Turns, then the turns between two rows, first turn first; the first pair answered
turn Pinu:
[-25 -11 -10 -31   4 -16  -8  -3 -12  10  -4  -2   6  -8 -25  46 -11  10
  11 -16 -27  -9 -20   5   6   7   5  24] => [-20 -14  -7 -26 -15 -18   1  10 -10  27  -5 -13  12 -15 -15  38  -9  20
  11 -18 -24 -20 -10   2  12   5   7  20]
[  1   5 -10  18   9  22  14 -20  -4   0   9   1   3  16  10   7   3 -11
   3 -30  15   3   3  13  -6   1   6  -1] => [  7   5 -11  17   0  14  19 -15  -3   2   8  -1   6  15   9   5   6  -7
   2 -29  13  -1   5  18 -12  -1   6   1]
[ -3 -12   1 -15  19   7  -2 -25 -16 -33  10  19   0   9 -14  14 -13 -12
  11 -17 -25  23 -15  30 -16   1 -13   1] => [ 14  -6   0 -12 -26 -10  25   7 -18   0  -1  -5  16  -7  -6   0  -2   6
  24 -17 -15 -10  12  48 -22  -1 -17   0]
[  4 -26  16   3  11   9  18  13  10  13   8  -8 -21  -3  29 -42   7  -6
  21  17  18  28   7  13   6   8 -11 -10] => [ -2 -28  12  -1  24  13  12   4  13   5   8  -2 -24   2  24 -35   5 -12
  19  20  15  32   0  10   3   9  -8 -12]
turn Kifi:
[ 46 -18 -46   8   7 -13  -1   5  13   1  -5  14  34  25  21  26  -1  -8
 -14 -13   2 -16   4  71 -47  -2  26 -10] => [  8 -23 -41  23  45  17 -29 -22  19 -17   3  22  15  39  32  38  -4 -19
 -49  -4 -10  12 -17  13 -19 -10  34 -13]
[  9  17  -8  14 -15  11  30   8  -1   4  12  -4  -2  -3  -5 -28  10 -23
   0  23  35  -5  13  23 -15  16  -3 -18] => [-20  17   4   8   2  20  36 -26 -11  12  28  10   9   1  10  14   2 -27
 -21  13  16  -5  11   7   0  12  -5 -15]
[  1   7  -4  42  14  35  18 -14   6  14   7  -3  10  -1  58  18  -3  29
  12  10  11  -1 -26   3  -3 -10  -6 -16] => [ 13   8 -12  45  10  29  12   5  10  14   1 -10   4  -3  50  -3   2  33
  21  14  18   0 -21   9  -7 -10  -3 -23]
[ 12   6  15   3 -37 -14  44  21 -20  42   9   2  16   5  21 -29 -20   7
 -30 -38  29 -35  45   4 -16 -46  15  12] => [-23  -1  25  16   3  17  16  -9  -9  23  17  10  -8  20  31 -24 -26  -2
 -64 -27  19 -11  25 -52  13 -50  17  10]
turn Loz:
[-16 -10  23  21 -30   5  50 -10 -15  40  15  -6  41 -21  44  17   5   7
 -40 -31  -6 -46  37 -22  22  -5 -25  -8] => [ -1  -6 -10 -14  -7 -26 -60  44  10  42 -30 -40 -25 -19 -30 -19  -5  42
  20  40 -10   1  -9 -37  28  -9  15   3]
[ -9  -6   6  -6  25  -3 -13  -1  -2 -30 -12   4 -36   7   4 -16   7 -13
  -6  -1   2  -2 -20 -17  -7   5  -3   2] => [-13  -6  10   5  23   5   9  -5 -10 -29  -3  15 -22   8  16  -4  11 -19
 -20 -14   2  -8 -13 -15  -4   2 -11   1]
[ 25  -7 -18 -13  -8 -47  31  10  -4 -10  -6  -9  26 -26   6  -5   7 -11
   9 -16   3 -11  10  62   9  10  13 -10] => [ -4 -10 -13 -21 -10 -45  21   4  -9  23  -4 -19  30 -31  12  24 -10   3
  -1 -15 -20 -24  14  33  33   4  21  -1]
[-26 -13  11  -6 -34 -11  22 -17 -27   9 -17  -4   4 -20  13  67   3  14
 -11   1   0 -44  26 -14  -4   8   5   2] => [  6 -11 -13 -20 -19 -26 -32  15 -11 -10 -37 -17 -37 -16 -32  24   7  20
  30  42  12  -9  -3   1 -15   9  24   0]
Then:
(two turns a pair)
[ -1  -1   7  15   8  -4  41 -38 -32   0  23  29  27  -1  18  11   2  -5
 -24 -40  -4 -32  17  11 -10   2 -29   1] => [ 37   3 -19   5  20 -25 -14   0 -13 -32  -2  21 -17  11 -35 -40  12  -4
  22  -4  19  11 -14  38 -30   8  -8   1] => Loz then Loz
[-32 -17  15  17  13  18   3 -24  -1  -1   5  -3  10   9  24   6   0  12
 -28  -4  -2   7  16 -13  19  -6  -7 -10] => [ -9 -14  11  22 -16   4  11   4   1  15  -7 -23  16  -3  23 -27   7  19
 -10  -4  15  -8  31   2  13  -6 -10 -14] => Kifi then Loz
[ -5   8  -8  -4   8  -2  -9  -1  -7 -14   3   3   3  -4  -3  -2   3  -6
 -16 -10  12  11   1  33 -31   9 -14 -18] => [-23   9  -5  -7 -12  -8  -6  12 -12  16  -3 -21  11 -16  12   6   0  18
 -20  -4   2 -11  19   8  -3   1 -11 -14] => Pinu then Loz
[ 11   3  -4   0 -18 -11  22 -13 -17  11   6   8  20  -3   5  13  -4  -7
   1 -10  -4 -23  -4  15   3 -12   3  -1] => [ -1  -1  -7  -5 -14 -14 -13  -1 -11  21  -5  -7   0  -7  -7  11 -11  10
   7   9 -13 -18 -11 -17  23 -17  20   5] => Loz then Pinu
[ -8   2  12   1 -15 -10  -3  -8   2  42  -8 -10   1  -6  25  -8  -8 -15
  -9  -6 -10 -11  16  -9  20  -4  14   7] => [ 16   1   8   9 -18  -7  17  -7   2  20  -3   1   4  -3  22 -24   2 -31
  -5 -12   8  -6  13  16  -2   2   6  -1] => Loz then Loz
[ -6  -5   4  37  36  20 -45   9  15 -14  -1 -24 -37   3   9 -31   8   3
 -18  26   2  19 -24 -60  28  -6  12  -1] => [ 36  -1   1  36  39  15  14 -13   7 -64  18  20 -14  19   0 -31  18 -33
  -7  -3  21  21 -24  24 -27  10  -6 -12] => Loz then Pinu
[  2  -2 -15  -2  -5 -20 -23   4   4 -16   4   9 -11  13  -9   6  -1 -15
  15  10  12   4 -11  31 -25   7   8   0] => [ -9  -3 -11   5   6 -10 -33  -2   8 -23   3  12 -17  17  -9   5  -2 -17
   3   9  13  12 -13  18 -17   5  10   0] => Kifi then Kifi
[-24  21  -8 -52  11 -14 -19  15 -27   6 -21   0  -9 -17 -41  27 -13  31
  26  21   4  20  10  25  13  15  20  20] => [  8  13  -7 -20  19   4  18  -1 -27 -46  -3  30  -6  -2 -28  -8  11 -15
  11   0  37  31   8  56 -18  21   1  -2] => Kifi then Loz
[ 11  -9  17  38  -2  21  19  -9  10 -24  14  -6  13   0  23 -11  10 -43
 -14  -9  42  17  -1  24 -15  -3 -11 -23] => [ 11 -10   5   8  10   2 -48  21  21  -9 -13 -29 -16  -2  -9 -16   0 -18
  16  28  28  39 -22   1   0  -4  20 -11] => Loz then Loz
[ -1  12  25   0   2  26  31 -18  -6  32  19  11  13   5  15  29 -28 -10
 -32   1 -24 -13  14  -3   7  -2 -29  -4] => [ 47  13   4   7  10  16  21   2   5 -10  12  19 -10  14 -12 -22  -9 -24
  -6   9   7  16  -3  36 -27   6 -27 -18] => Loz then Loz
[-17 -13  12  -5   9  -2  20  -8 -32 -18  -9  24  26  -8  16   9   2 -17
 -19 -37   7 -26   4  34  -4 -14  -5  -8] => [-23 -13  -1 -20  12 -18 -43  29 -16   1 -38  -7 -11 -16 -10  -7  -3  11
   8   3  -1 -12 -13   2  18 -18  16  -1] => Loz then Kifi
[ 16   1   6  15 -22  -3   5  30  12  11 -14 -24  -7  -8  -7 -30   3  16
   6   3  16  -9  14   2  10  -5   6  -8] => [ 17   8  12   1 -26 -12  27  21   2  14  -4  -7  15 -14  -7   2  -3  13
   7 -11   2 -23  17  28   0  -1   2  -5] => Pinu then Kifi
[-13  14  22  21   8   9   7  -8  -4   4   5  -6  22  22  29   9 -10   6
  -9   1   1 -19  13 -31  13 -11 -13  -1] => [ -7  18   9   1  33   6 -27 -11   4 -20  -4   7   0  33  -4  10 -17   5
  10  22  -4   4 -15 -21   2  -9   1   4] => Pinu then Loz
[-11  -7  -3  -1 -17  -6  -4   0   0  31   7 -20   1 -10  17  -2 -10  17
 -16   7   0  -7  15 -30  22 -15   6   0] => [ 10 -11  -9  15 -25   0  29  -7  -1   6  17   2   7  -4  26 -23   2  -7
 -21  -9  21  -6  21   0   2  -8  -6 -12] => Loz then Loz
[ 16  11   8   1  -5 -29  36  17  -4 -37   5   9  10 -17  -9 -20  11 -23
  23  -1  18 -12  21  42 -32  -5   2  -6] => [-39   3  11  14  14  -6 -19  17   7  -8  -5 -24 -23 -17   8 -19   2  -5
  -9  22   7   2  17 -58  30 -21  14   0] => Loz then Kifi
[ 39  -4  13 -30  23 -44 -31  26   4 -23 -14 -25 -13 -19 -20 -22  -3 -35
   8  -4   1   2  24  24 -36  25   8   6] => [ 19  -9  21 -19  52 -23 -53  15  14 -35  -9 -22 -31 -10 -19 -21  -4 -41
 -11   4   2  21   9 -11 -15  22  13   5] => Kifi then Kifi
[-14  -9  24  11  17  -3  15 -10   2   5   6  -5   5 -12  11  29 -14  -8
  -6  28  -5   0 -12  -5  -7  -1  -5   5] => [ -1 -11  20  13  17  -3  23  -7   4  -9   6   3   3 -10   5  12  -3 -17
  -2  26   5   8 -17  13 -27   1  -6  -3] => Loz then Loz
[-28 -19  21   9   7  29  34 -37 -29  10   9   7  25 -13  39  33   5 -24
 -24 -11 -14 -22  26  -8   4   6 -16   4] => [-12 -23  12  40  -1  34   8   3  -6   3  -5 -14  -9 -11  42 -37  25 -26
 -26   7  20   0  25 -42  12   0 -13  -7] => Kifi then Loz
[-25 -10  18  17  -9  -1  14   6 -11  53  24 -22  26   0  31  20   5  13
 -14   4   0 -23  12 -46  27  14 -13 -13] => [ 23 -10   9  37 -10  -1  41  15  -4   0  30   1  18  14  19 -29  24 -21
  -3  -7  40  -9   6   6 -23  23 -24 -31] => Loz then Loz
[ 25  14  -9 -17  34 -12 -22   7 -23 -40  -7  23 -15  17 -38  13 -15   1
   9  39 -26  43 -27  25 -17  16  19   9] => [ 15  14   5 -13  15  -5  36 -19 -43 -27   9  42  25   7  -6  50 -12  -7
 -14   2 -34  10  -3  44 -21  22   5   9] => Kifi then Loz
[ 33   0  -5   8  21   9   7  -4  19 -13 -16 -16  -7  25  13   1  12  -4
   3 -21   5  10  22 -24  33  -7 -35  -5] => [ 27   4  -5  -6   8  -5   4   0  15  12 -23 -30   4  17  10  20   1  15
  19 -18  -7  -6  28 -21  41  -6 -31   3] => Kifi then Loz
[  9  18 -36 -12  23  28   7   2   9 -55   3  13 -19  16  -8 -37  27 -23
  20   4   8  -1 -10  23   1  -8  21   0] => [  3  23 -24 -16 -23  13  55  18  -8  -7   5  -2  18  -7  13 -21  23  -9
  17 -16   2 -49  28  35   4 -11   6   2] => Kifi then Pinu
[ 11  -2   7  17  -5   2  38  -9  -1 -27  25  15  16 -10   6  -8  10 -10
 -12 -17  14  -5  10  35 -13   2 -15   4] => [-32 -10   7  15  20  14 -18 -13   8  -9  19  -5  -6  -6   9  10  -5  11
 -33   2  -9  12  -7 -34  26 -10   1  13] => Kifi then Loz
[-13 -11  -3   1  17   6 -37  -9  49  12 -19 -10  -3  17   9  -5  21  22
   6  21   1   6  -8 -37   7  15  -4  11] => [-30  -9   7 -12  17   7 -13 -32  35  18 -10   2  18  15  19  29   7  17
  -1   6 -18 -10  -1 -29   4  17  -8  17] => Kifi then Kifi
[-19  21  25 -10 -11  -1  28 -19   2   0   9  -2  20  -2   6  15 -10 -11
  -8 -26  -3 -16  18   9 -10  -6 -22  -4] => [ 10  19   7 -12  -4 -13   4   4  15 -24   0   0  -5   3 -21 -23  -1 -17
  19 -10  13  10   0  30 -30  -1 -13  -8] => Loz then Loz
[ 12 -18   5  25 -14  -2  27  23 -12 -10   4  13   7 -20  11  19  -3  27
 -18 -10  -1 -19  -5   8  42 -16 -21 -20] => [ 33 -17  -3  25 -10  -6  20  37  -1 -27   0  16  -7 -13  -4  -7   1  21
   1  -2  10  -6 -14  25  30 -16 -17 -25] => Loz then Loz
[  0   9 -15 -28  32  26  14 -41  14 -18  29 -12  -2  13 -10   6  24  11
  -7   9 -11  47  27  -2  11  -2   5   9] => [ 17  13 -17 -25  -8   6  45  -6  10  18  16 -31  15  -5   0 -10  30  26
  11   5  -2  18  54  15   7  -3   0   7] => Pinu then Pinu
[-12 -12  -7 -27 -27   1  22 -35 -19  -1  15  20   3  11   6  36 -16   4
 -18  -2 -29   3   2  25  11   7   6   9] => [-15 -16 -10   5 -18  15 -19 -11   4  -3   2  -5 -33  13  11 -17  -2   6
 -30  19  -2  28  -4 -27  36  -2  13   4] => Pinu then Kifi
[-12  -2   6  -3 -24  11  20 -23  -5  12  13  -4  36  14  -7  25 -10 -18
 -12  -6 -21  -5  16   3  -1   8   3  19] => [ 22  -1  -8   2 -20   6  17 -12   3 -16  11   3  21  23 -25  -9   1 -34
  11   0  -2  17   4  29 -26  13   6  11] => Loz then Loz
[ -2 -12   8  16 -11  13 -16   7  -6  21 -10 -16  -6  13  37 -30  17  13
 -19   2   0   8   4 -58  20  -8  -5  14] => [ 14 -14   8  29 -15  21  13   1  -5   4  -3  -4  -1  18  46 -40  25  -4
 -25 -10  15   2  10 -38   1  -1 -15   8] => Loz then Loz
[-34 -18  -4  15  38  42  27 -48  -5 -30  37  32  15  26   4  10 -19 -31
 -45  -9  -3   9  -5 -13  -3  -6 -11 -15] => [ 25  -8 -41 -21 -16 -25 -13  51   8   4 -15 -17  -1   1 -52 -49 -11  15
  44  28   9   5   1  36 -18  -7  11  -6] => Loz then Kifi
[  7 -17  24  20 -11   3  26 -27  -2   0  28  39  44  -8  29   0 -10 -16
 -21 -32   4 -46  26  18   2  18 -28  13] => [  3 -16   6 -16 -12 -30 -62  21  10  36 -14  -5   6 -18 -21 -14 -27  34
  25  18 -11 -27   5 -12  29   5   6  31] => Loz then Kifi
[  5   3   0   5   7  13   5 -18   3 -17   9   9  -2   1   1   4   0  -2
  -9   2   1   3  -8  -5  -2   4  -3  -3] => [ 15   8  -5   7  -7  -6  -4   5   7  -6  -3   1  -5  -6  -9 -14   4   6
   9  11   7   1  -1   0  -5   6   2   3] => Loz then Kifi
[-11  -6   6   1 -11   3  19 -29   1   4   1   5  16  -7  16 -10   4 -17
   1 -27   5 -17   8  11   3  -9  10  -3] => [ -4  -4  -2   6 -20  -4  13  -9   6   2  -7  -3  12 -10  12 -31  15 -17
  10 -21  15 -12   9  17  -4 -12   9  -5] => Kifi then Kifi
[ 36   0   7   9 -15 -44  -7  32 -21   6  -2   2   5 -29 -39 -13   7  19
  23  16   9   7   0  46  -5  -7   7  18] => [  0   0  18  -2 -18 -42 -14  24 -23  38  -2 -13  15 -37 -28  24  -7  37
   9  16 -13 -13   9  13  21 -12  11  28] => Loz then Loz
[ 18 -12 -16   1   7  -7 -16  11  15 -19 -21   1 -15   0 -16 -21   6  -3
  14  24  23  12 -13  -3 -16   8  -5 -12] => [ -8 -16  -5   0  26  11 -15 -18  12 -25  -7   6 -13   9  -7   5  -3  -7
 -11  18  10  16 -20 -24  -4   6  -2  -8] => Kifi then Kifi
[ 19  15   5 -21  -1  -9  19  -6 -21   1  -5   1  15   8  -8   8   8 -10
   9   0  -4  -6   9  23 -26  13   1 -11] => [ -9  11   7 -11  15   4 -26  -4  -3   7 -10 -16 -14  16  -8   0   2  -2
  -7  21  -5  13  -6 -33   9   7   7  -8] => Loz then Kifi
[ -3   9   6 -10  -3   3  26   5  -2  -4   3   9  15 -13  -1  -1   8  -4
   3  -9 -10 -11   6  21  -9   0  -2  16] => [-22  10   1  -9   9   5 -10  12   5   3  -5  -5  -9 -10  -6   0   3   7
   1  13 -17   2  -3 -16  12  -4   8  18] => Loz then Kifi
[ 31   2 -26 -12   5 -17  -7   1   6 -11 -21   6   5  -2 -35 -22   5   2
  45   3 -12   6  -8  46 -37  -6  -1  -2] => [ -6  -3 -15 -19  37   4 -13 -47   0 -21  -9  21   2   6 -26  25 -10  -9
  19   2 -35  15 -25  15 -18  -9   0   6] => Kifi then Loz
[ 19  -1  12   6  23   9  28 -23  -6 -39  22  40   6   5   2   3   4 -25
  -7 -13  18  14 -12  26 -24  16 -15 -16] => [-22   2  19 -14 -16  -7   2   4 -10  45   1  -9  21 -18  13  37 -15  32
  -3   2 -17 -25  10 -20  28   3   1   4] => Pinu then Loz
[ 31 -17  -7  36  16  37  19  -6  -7 -14   2  -2  25 -12  -7   2 -46 -22
   6 -16 -20 -19  -9  11   1  -3   7   7] => [ 30 -16 -11  29  10  27 -12  20   4  -2 -16 -23  11 -19 -18 -19 -49  -2
  23   7 -21 -12 -17  -6  16  -8  19   7] => Loz then Kifi
[ -5  -2  -7   0  51  16  16 -41  -3 -26  20  42   7  11 -15  25  -7 -11
  -8 -27 -37  13   2  30  -7   7 -16 -14] => [ 21   2 -30  -2  29  -9 -37  24  18  -9 -14   0 -32   0 -40 -32   3  17
  32  14 -16  30  -4  16   0   4   8 -14] => Loz then Kifi
[ 52  -8 -42   0 -40 -39  -9  29   1  22 -34 -15  -6 -17  14 -51  29   8
  16  17  27  -3  14  31   1   4  -6  10] => [ 11 -15 -35  13  31  -2 -52 -21  12 -27 -21   9 -43  11   7 -29  19 -15
 -18  31  16  46 -27 -23  23   3   4   9] => Pinu then Pinu
[-35  -7  -7  -9  15   7 -32  -3  10  -5   4 -16 -16   0   4   8  -5  11
   0  16 -15   7 -13 -49  17   5   7   9] => [ 11  -6  -6 -10  -4  -6  32  -9  -8 -32  14  16  12   0   2   6   8 -12
  17 -16  -1  -7   1  34 -36  16  -9   0] => Loz then Kifi
[ 13   4  21  11 -37  16  35   9 -11   7   3  -4  11  15  10 -18  17 -14
 -26  -8   5  -9  12   6  19   3 -26   5] => [-14   2  12 -14   0  15 -22   0  -4   1  -7  -4 -18  25 -15   6   2  -2
 -16  20 -24  19 -19 -26  38   2  -5  19] => Loz then Pinu
[ 31   3  -7  -2  -2  -1  28 -12  -5 -30  12  22  11   8   3  -6  12 -16
   8 -25   6   4  -6  48 -31   6 -17  -4] => [ 11   6 -13 -27  12 -15 -41  12   9  -5 -11  -7 -19   4 -28   4  -5  18
  31  15 -12  21 -29  16  -6   1   9   7] => Loz then Loz
[ -2  -5 -12   1  11 -13   4   8   6 -17 -20   5   9   1  -7 -19  -6 -11
  11  23  21   7 -10  13  -8   0  16   5] => [-11 -10  -5  16  12   1  13   2   6 -18 -13   6  12   3  10 -19  -4 -14
 -12  14  23   4  -8 -13   4  -5   9  -1] => Loz then Kifi
[-18  -9  13  -6  -5   0 -10   7   0  10   5 -11  -9  -5   9   5  -6   1
   0  11  -6  -2   9 -25   5  -5  -3   1] => [  6  -6   5  -5 -16  -8   3  19   0   1   5  -7  -9  -8   8 -14   4  -3
  13   5   5  -4  12   0 -11  -1  -9  -6] => Kifi then Loz
[ 15   5   1 -17  15  -5 -10 -10  -7 -17   3  30  -8  12 -19   8   2  -8
   8   4  -7  20 -13  21 -14  -2   5   6] => [  8   6  14 -11 -14  -9  22  -4 -12  11   7  19  19  -1   8  18   0   1
   1  -9  -5 -11  10  20  -4  -1  -7   5] => Loz then Pinu
[  2   0  -2  38 -11  13  -2  14  21 -12  -4  -7 -23  -5  11 -45   6  -5
 -14   3  40  28  -2 -26  14 -13  -5 -15] => [  7   1   6  28 -39   1  41  14   4  14   1  -7  14 -22  23 -23   4   2
  -7 -19  29 -11  25   8   2 -11 -16 -14] => Loz then Kifi
[ 11   6  -2 -12 -17 -26  15   8 -14  17   0   6  15 -14   1  13  -6  10
  12   4 -16 -15  13  34  -7   2  -2 -12] => [ 19   5 -11   2 -15 -24 -13  30  -2  10  -8  -4 -12  -7  -7 -29   6  13
  16  20   2   4   4  17  -4  -1   3 -14] => Kifi then Kifi
[ -4  -4   6  -1  -8 -10   0   3  -1   3   5  13  11   0   2  19  -4   9
  -4  -2 -25  -2  -9  -2   6 -17   5  10] => [ 13  -7   2  17  -9  -2  11   7   4 -11   6  11   2   6   5 -16  10  -8
  -8  -2  -7   9  -8   1  -4 -14  -2  -1] => Kifi then Loz
[ -3  -7  -7  18  11  31   8 -27   3 -11  33  17 -10   4  15   6  -2  -8
 -36 -16  11   1   6 -18  30 -19 -10 -10] => [  4  -6  -9  11 -25  15  19   0  -7  28  20  -5   0 -16  25   2  -2  12
 -23 -11  10 -25  27 -19  34 -22  -6  -7] => Kifi then Loz
[-21   5 -13  -7 -19   1 -20  25   5  44 -17 -12 -13  -6 -12 -22   9  -3
   4  12  -7 -10  -3 -24   1  -1 -13   2] => [  4   6 -18 -18 -17  -9 -12  25   5  24 -12  -1 -10  -6 -28 -27  12 -12
  23   5  -6  -2  -6  14 -23   5 -14   0] => Kifi then Loz
[ 23  38 -40   5  13 -35 -18  16  24 -10 -38 -30  11 -14  -9  -1   5  20
   5  13  16   0  -4   6  14  -5  -6  13] => [ -3  32 -23  29  31  -2  16 -32  16 -32  -9  -6  28  -4  18  20   3  -4
 -37 -10  18  -3   2 -14  21  -9 -23   4] => Loz then Kifi
[ -1 -12   4 -19  -2 -15  -6  -1   5   6  -8   0   8   2  -9  36  -9   9
  10  -1 -35  -7  -3   3  -2  -7  18  -1] => [ 14 -13  -2 -17  -8 -23  -8  16  10   6 -14 -10   3   2 -17  19  -3   9
  21   5 -27  -3   1  11  -6  -4  17  -4] => Kifi then Kifi
[-31 -16  16  -4   9  29 -66  24  28  14  16  -5 -17  -9  -5  -7 -17  -1
 -20  26   6  31   0 -62  20 -30   7  -4] => [ -1 -12  14 -14  26  35  -2 -24   4 -40  44  53  15   6 -13  22 -12 -48
 -17 -10   6  30  -6  25 -39 -10 -13  -9] => Pinu then Loz
[ 12   4  -4   8 -27 -16   0  13  20  -1  18  10  16 -15  16 -15   4   9
 -24 -15  12   1  13 -32   9   3  -5   0] => [ 21   2  -9   4 -22 -19  -4  19  24  -8  15  12   7 -14   9 -29   5   6
 -13 -12  19  12  10 -25   1   4   0   1] => Loz then Loz
[  8   1   9  29  14 -23  -9 -10  17  17 -26   9  11 -35 -13   1   9  21
 -18  15 -11  17   3   3  27   7  14  -4] => [ 21   3  11  33  24 -19   5 -19  17  -4 -18  21  11 -30 -16  -3   9   3
 -16   8  -3  22   3  20   6  12   6  -8] => Pinu then Loz
[ -5  13 -17 -29 -33  26   9 -14  -5  -8 -19 -13  18 -16  19   9  10  -2
 -10  20   6  11  11  19 -10   5 -11   0] => [ -2  12 -17 -24 -36  20  -1  -3   2 -13 -23 -19   8 -12  12  -5  16  -4
  -8  27   9  15   9  12  -9   2 -14  -4] => Kifi then Kifi
[ -3  -2   6  11  -3   9   4  -6  -2 -10 -14  15   4   3   3  12   9 -24
  -4  -7  -3   1   1  19  -5  -1  13  16] => [ -4  -5   2   2   0   2  -9   9   2 -11 -18  12  -3   6 -11   7   5 -20
   6   6  -1  11  -5   9  -5   1  22  15] => Loz then Loz
[  7  10   5  26   2  36  -3 -25  -9 -31   1  39 -32  18   1 -24  44   8
   3  -3  19  16  19  -4   9  -3   2   2] => [-21   9  17   3  -6  28   6 -39 -22   8   1  37  -3  10  12  29  29  28
  -5 -11 -12 -12  35 -11  27  -6   5  15] => Pinu then Loz
